128 stands for zero in the data rows.
Some points:
[ 75  84 109 104 100 117 123  98 147 165  93 136 120 217 110 118 161 112 194 115  98  84 178 101  87 170 136 140 190
 171 117 175 168 103 112 118  88 115 133 134 123 128 228 121 113 112 109 140 145 101 103 138 119 138 101 107]
[ 78 146 118 151  76 114 131 105 157 132  98 195 137  94 119 169  87 131 119 184 117 108 146 162 172 120 188  45 181
 158 188  76 156 137 230  75 131 125 116  63 120 137  77 154 129 113 118 137 161 163 135 149 117  85 118 142]
[171 205 127 141 151 145 105 120 117 147 152 138 135 156 151 114 128 123  86 110 100 242  92 125 173 106 101 123 137
 101 134  76 113  93  97 115 125 178 126 120 103 176  72 167 154 156 140 142 103 101 176 117 172 124  88 141]
[141 186 140 138 167 129 119 118 126 131 160 142 126 128 152 138 117 174 104 147 127 174 116 135 151 151 104 130 127
  99 131 138 112 139 116 132 152 153 136 122 155 150  90 150 130 114 120 148 117 122 152 116 130 114 108 101]
[164 190 122 123 201 129 103 118 113 175 140 119 115 180 155 115 124 124 114 103 100 161 118 117 135 127  95 176 150
 115 116 168 115 158  97 160 151 165 138 115 105 150 122 137 136 122 122 134 129 113 144 107 137 139  85 116]
[122 108 130 131  83 127 133 128 139 132 115 137 124 122 111 133 149  83 128 124 115 131 124 122  96 122 150 116 137
 158 129 101 136 105 117 133  93 103 105 146 103 103 132 105 146 148 138 117 117 131 119 137 128 136 131 175]
[153 135 116 129 178 121 129 144 117 119 118 101 130 114 140 125  96 125 118 125 109  90 122 128 128 102 128 152 110
 115 137 155 104 185 181 148 177 131 151 106 109 128 113 141 119 126 125 106 168 132 109 130 110 133 133 104]
[166 205 126 135 149 147  99 118 114 156 149 138 129 161 150 112 133 113  94 100 102 239  93 122 169 103  98 134 142
 104 131  78 116  92  90 118 117 180 122 123  98 176  78 159 155 156 136 141 101 103 178 118 174 121  85 149]
[129 147 118 107 205 112 113 110 125 177 123 113 108 203 147 122 128 144 156 116 102  84 158 109  99 167 103 190 165
 134 107 236 130 184 111 171 157 139 152 117 130 129 185 124 111  92 103 136 154 115 106 110 101 145  92  75]
[112 137 121 113 131 135 122 123 109 149 128 142 133 131 133 127 109 190 141 131 221 110 158 167 231 116 117 115 145
 106 126 129 170 135 109  80 134 178 134  82 175 158 127 127 100  89 114 165 109 170 171 107 146 108 139 107]
[160  88 144 138  77 141 146 158 124  87 137 101 133  81 108 117 160  72 105 108 127 164  89 114  81  99 135 123  71
 135 113  66 106  80  90 146  92  91 103 188 104  91 113  99 157 182 163  98  94 118 118 139 143 152 164 193]
[168 102 139 130 108 138 137 156 117 110 135  96 125  97 116 114 157  72 108  98 127 150  95 113  82  99 125 150  82
 134 106  98 107 108  81 162 104 101 107 180  98  92 120  90 153 170 155  98  99 124 119 130 137 156 153 187]
[ 92 103 115 108  95 139 130 133 104 136 115 151 145  94 117 129  95 204 147 135 255  81 170 195 255  90 136  85 138
 105 132  96 193 129 129  37 129 180 131  62 188 160 122 117  84  78 114 167 105 201 180 108 153  95 171 118]
[ 59 115 106 143  88 114 136 107 162  95  91 172 150 113 120 156  76 157 151 184  95  79 159 147 168 131 179  45 166
 138 193  97 145 129 255  56 152 126 152  59 137 164 117 201 101 110 107 136 201 129 112 163 110  79 126  73]
[148 115 134 137  86 139 135 141 128 106 132 119 136 113 117 118 147  89 110 115 118 175 100 119 116 103 134 110 105
 132 127  66 119  78 106 123  99 118 114 158 105 121 111 126 151 171 152 117 105 113 133 136 152 139 141 173]
[116 110 117 113 151 123 120 119 129 153 111 114 120 178 125 113 136 113 159 107 106  88 147 109  98 140 121 162 152
 143 116 179 136 142 122 147 128 125 139 129 113 126 187 120 117 117 120 126 148 112 108 127 121 143 114 111]
[146  91 138 126  83 142 138 155 114 106 132 111 131  79 110 118 150  93 116 103 168 145 105 132 125  90 131 127  85
 128 112  74 126  95  90 125  95 112 103 163 118 105 114  91 142 159 150 110  92 144 135 130 146 137 167 187]
[180 187 127 127 255 117 110 138 101 163 147  90 111 138 167 121  89 153 103 115 113  82 116 126 116 130  88 215 118
  97 112 245  86 251 130 211 217 149 158 105 117 122 119 115 115  90 119 114 159 137 116  98  99 150 110  88]
[ 57 104 102 129  99 114 130 100 159 120  85 161 141 151 119 144  94 148 170 164  93  61 172 135 148 141 172  74 178
 150 175 132 155 134 249  73 141 126 151  69 133 153 156 185 100 103 103 138 195 124 104 156 110  96 115  70]
[165 116 133 136 122 131 138 146 123 117 131 104 131 116 122 118 140  91 105 115 115 142 105 118  97 108 132 135 101
 135 118 111 112 121 102 156 123 111 120 156 101 101 120 110 148 157 153 107 114 121 118 128 134 157 141 165]
[128  98 131 127  92 138 138 148 118 103 127 122 137  80 115 125 128 128 124 123 178 123 122 145 157  97 136 110  97
 120 127  85 135 111 125 104 115 125 117 132 137 122 112 112 125 137 139 123 110 152 139 130 140 122 165 153]
[126 102 140 133  73 131 138 131 138 120 128 134 125 114 110 132 161  86 125 124 121 151 117 117  85 132 143 115 120
 153 120  92 131  86  94 136  83  95 100 168 115  98 131 100 151 156 144 118 101 124 121 137 132 138 137 179]
[119 107 119 123 121 131 133 138 118 118 116 124 138 106 123 125 107 147 135 128 172  93 140 149 176 102 136 114 120
 118 135 117 143 138 155  99 140 141 136 101 140 136 127 130 109 115 126 131 136 153 135 127 133 119 152 119]
[ 86 132 109 117 109 120 113  92 146 174 100 158 122 205 122 128 140 117 166 126  95 120 164 116 127 153 138 120 202
 161 137 144 165 108 131 105 101 140 130 106 115 148 177 141 123 114 109 149 144 111 128 134 130 121  86 117]
[130 102 123 114 127 127 125 130 127 142 116 109 118 159 119 113 153  90 150  99 109 111 133 104  84 129 123 162 132
 146 109 151 130 123 102 152 108 113 125 153 106 113 173 107 131 138 128 116 129 113 109 130 125 147 124 140]
[ 99 112 107 134 136 119 134 129 137  97 100 129 145 114 128 133  79 148 144 151 105  70 144 136 156 111 151  99 132
 120 168 128 124 157 249  93 172 132 162  77 126 155 126 181 100 115 114 120 196 126 107 150 112 103 137  73]
[126  94 143 130  81 135 144 136 134 101 139 125 133 109 113 126 153 125 128 132 152 144 122 126 112 136 133 107 101
 132 116  98 133  83  92 123  97 107 114 164 147 107 137 114 136 145 143 131  97 126 127 130 137 138 153 148]
[119 112 110 120 148 118 129 127 132 127 104 115 129 151 129 123 111 125 150 127 101  79 146 119 120 124 136 138 139
 134 138 160 128 156 180 127 152 127 152 106 116 134 156 149 112 120 116 119 172 119 102 137 112 130 123  91]
[149 102 138 133  82 141 135 148 124 104 133 113 130  98 112 116 158  74 114 103 124 168  96 114  95 100 131 127  92
 134 117  70 115  81  94 136  89 105 104 175 101 108 116 105 153 174 153 106  99 118 128 138 147 141 149 187]
[112 107 131 122 110 131 134 129 128 120 128 131 130 121 121 128 132 146 143 132 163 113 140 136 144 134 128 118 123
 125 123 126 143 116 119 112 118 127 126 128 153 127 143 122 117 119 126 139 119 139 133 126 130 123 144 121]
[116 152 146 133 130 124 132 117 134 126 154 155 125 107 136 150 127 184 119 163 166 141 136 148 149 166 121 112 127
 115 126 140 134 134 105 122 133 132 121 127 180 127 107 124 122 100 118 153 104 147 146 116 119 113 129 111]
[128 118 153 142  95 133 143 135 139  85 156 132 132  84 123 139 148 138 112 148 129 166 106 124  95 152 129 107  87
 120 125  98 107  93 111 133 111  99 112 171 154 109 104 126 142 146 140 124 101 119 125 137 126 125 146 138]
[192 164 123 123 235 121 117 148 100 156 136  81 113 135 154 115 108 116 102 101 113  99 111 120 107 106  99 208 108
 111 107 205  92 220 114 202 188 140 145 122  98 111 118 106 130 119 130 103 146 136 114 104 109 160 119 121]
[124 158 159 139 148 122 137 122 134 105 174 139 123 105 147 157 134 183 112 170 125 169 121 128  98 198 108 122 107
 109 117 157 103 125 107 148 142 108 128 155 185 122 105 133 134 113 122 138 107 117 122 121 101 115 123  91]
[ 87 175 177 150 103 126 140  96 162  86 201 194 131  88 142 173 141 255 111 215 164 206 129 149 142 237 112  66 112
  92 132 122 122  84  92 100 122 123 118 157 250 141  83 159 123  90 110 185  75 123 161 122 118  87 124  71]
[129 100 139 134  76 136 137 141 135 101 130 127 129  92 111 128 153  87 122 120 122 153 106 118  93 116 139 115 101
 138 126  77 118  86 116 129  91  98 104 167 113 108 117 111 147 163 144 111 109 123 122 142 135 129 148 174]
[127 127 127 122 138 122 122 121 131 156 121 127 115 152 126 127 142 104 137 117 112 111 135 117  94 139 128 153 148
 148 117 160 132 143 106 156 119 117 120 137 111 110 153 103 133 123 126 123 128 127 117 124 119 141 115 143]
[ 99  77 116 115  85 127 131 122 137 131 102 123 129 163 106 115 157  96 169 110 109 107 148 106  94 136 136 132 147
 155 120 127 147  92 120 115  89 109 126 148 113 125 188 117 123 139 125 122 135 106 110 144 129 135 127 136]
[196 180 118 123 255 114 112 147  96 163 135  77 111 141 166 116  87 131 101 105 104  76 115 122 113 109  92 223 114
 102 112 238  84 255 138 214 220 148 162 103  97 119 118 114 118 102 121 102 168 137 109 100  98 157 112  95]
These points spread out most along one direction. How many in every 100 of the points above lie lower along it than each point below? Round to a whole number. More than half of the points above lie lower than the first one.
[141 186 140 138 167 129 119 118 126 131 160 142 126 128 152 138 117 174 104 147 127 174 116 135 151 151 104 130 127
  99 131 138 112 139 116 132 152 153 136 122 155 150  90 150 130 114 120 148 117 122 152 116 130 114 108 101] 64
[126 102 140 133  73 131 138 131 138 120 128 134 125 114 110 132 161  86 125 124 121 151 117 117  85 132 143 115 120
 153 120  92 131  86  94 136  83  95 100 168 115  98 131 100 151 156 144 118 101 124 121 137 132 138 137 179] 15
[153 135 116 129 178 121 129 144 117 119 118 101 130 114 140 125  96 125 118 125 109  90 122 128 128 102 128 152 110
 115 137 155 104 185 181 148 177 131 151 106 109 128 113 141 119 126 125 106 168 132 109 130 110 133 133 104] 77
[112 107 131 122 110 131 134 129 128 120 128 131 130 121 121 128 132 146 143 132 163 113 140 136 144 134 128 118 123
 125 123 126 143 116 119 112 118 127 126 128 153 127 143 122 117 119 126 139 119 139 133 126 130 123 144 121] 44
[ 78 146 118 151  76 114 131 105 157 132  98 195 137  94 119 169  87 131 119 184 117 108 146 162 172 120 188  45 181
 158 188  76 156 137 230  75 131 125 116  63 120 137  77 154 129 113 118 137 161 163 135 149 117  85 118 142] 56
[146  91 138 126  83 142 138 155 114 106 132 111 131  79 110 118 150  93 116 103 168 145 105 132 125  90 131 127  85
 128 112  74 126  95  90 125  95 112 103 163 118 105 114  91 142 159 150 110  92 144 135 130 146 137 167 187] 5
[112 137 121 113 131 135 122 123 109 149 128 142 133 131 133 127 109 190 141 131 221 110 158 167 231 116 117 115 145
 106 126 129 170 135 109  80 134 178 134  82 175 158 127 127 100  89 114 165 109 170 171 107 146 108 139 107] 72
[171 205 127 141 151 145 105 120 117 147 152 138 135 156 151 114 128 123  86 110 100 242  92 125 173 106 101 123 137
 101 134  76 113  93  97 115 125 178 126 120 103 176  72 167 154 156 140 142 103 101 176 117 172 124  88 141] 33
[ 87 175 177 150 103 126 140  96 162  86 201 194 131  88 142 173 141 255 111 215 164 206 129 149 142 237 112  66 112
  92 132 122 122  84  92 100 122 123 118 157 250 141  83 159 123  90 110 185  75 123 161 122 118  87 124  71] 38
[129 100 139 134  76 136 137 141 135 101 130 127 129  92 111 128 153  87 122 120 122 153 106 118  93 116 139 115 101
 138 126  77 118  86 116 129  91  98 104 167 113 108 117 111 147 163 144 111 109 123 122 142 135 129 148 174] 10
[164 190 122 123 201 129 103 118 113 175 140 119 115 180 155 115 124 124 114 103 100 161 118 117 135 127  95 176 150
 115 116 168 115 158  97 160 151 165 138 115 105 150 122 137 136 122 122 134 129 113 144 107 137 139  85 116] 74
[ 57 104 102 129  99 114 130 100 159 120  85 161 141 151 119 144  94 148 170 164  93  61 172 135 148 141 172  74 178
 150 175 132 155 134 249  73 141 126 151  69 133 153 156 185 100 103 103 138 195 124 104 156 110  96 115  70] 90
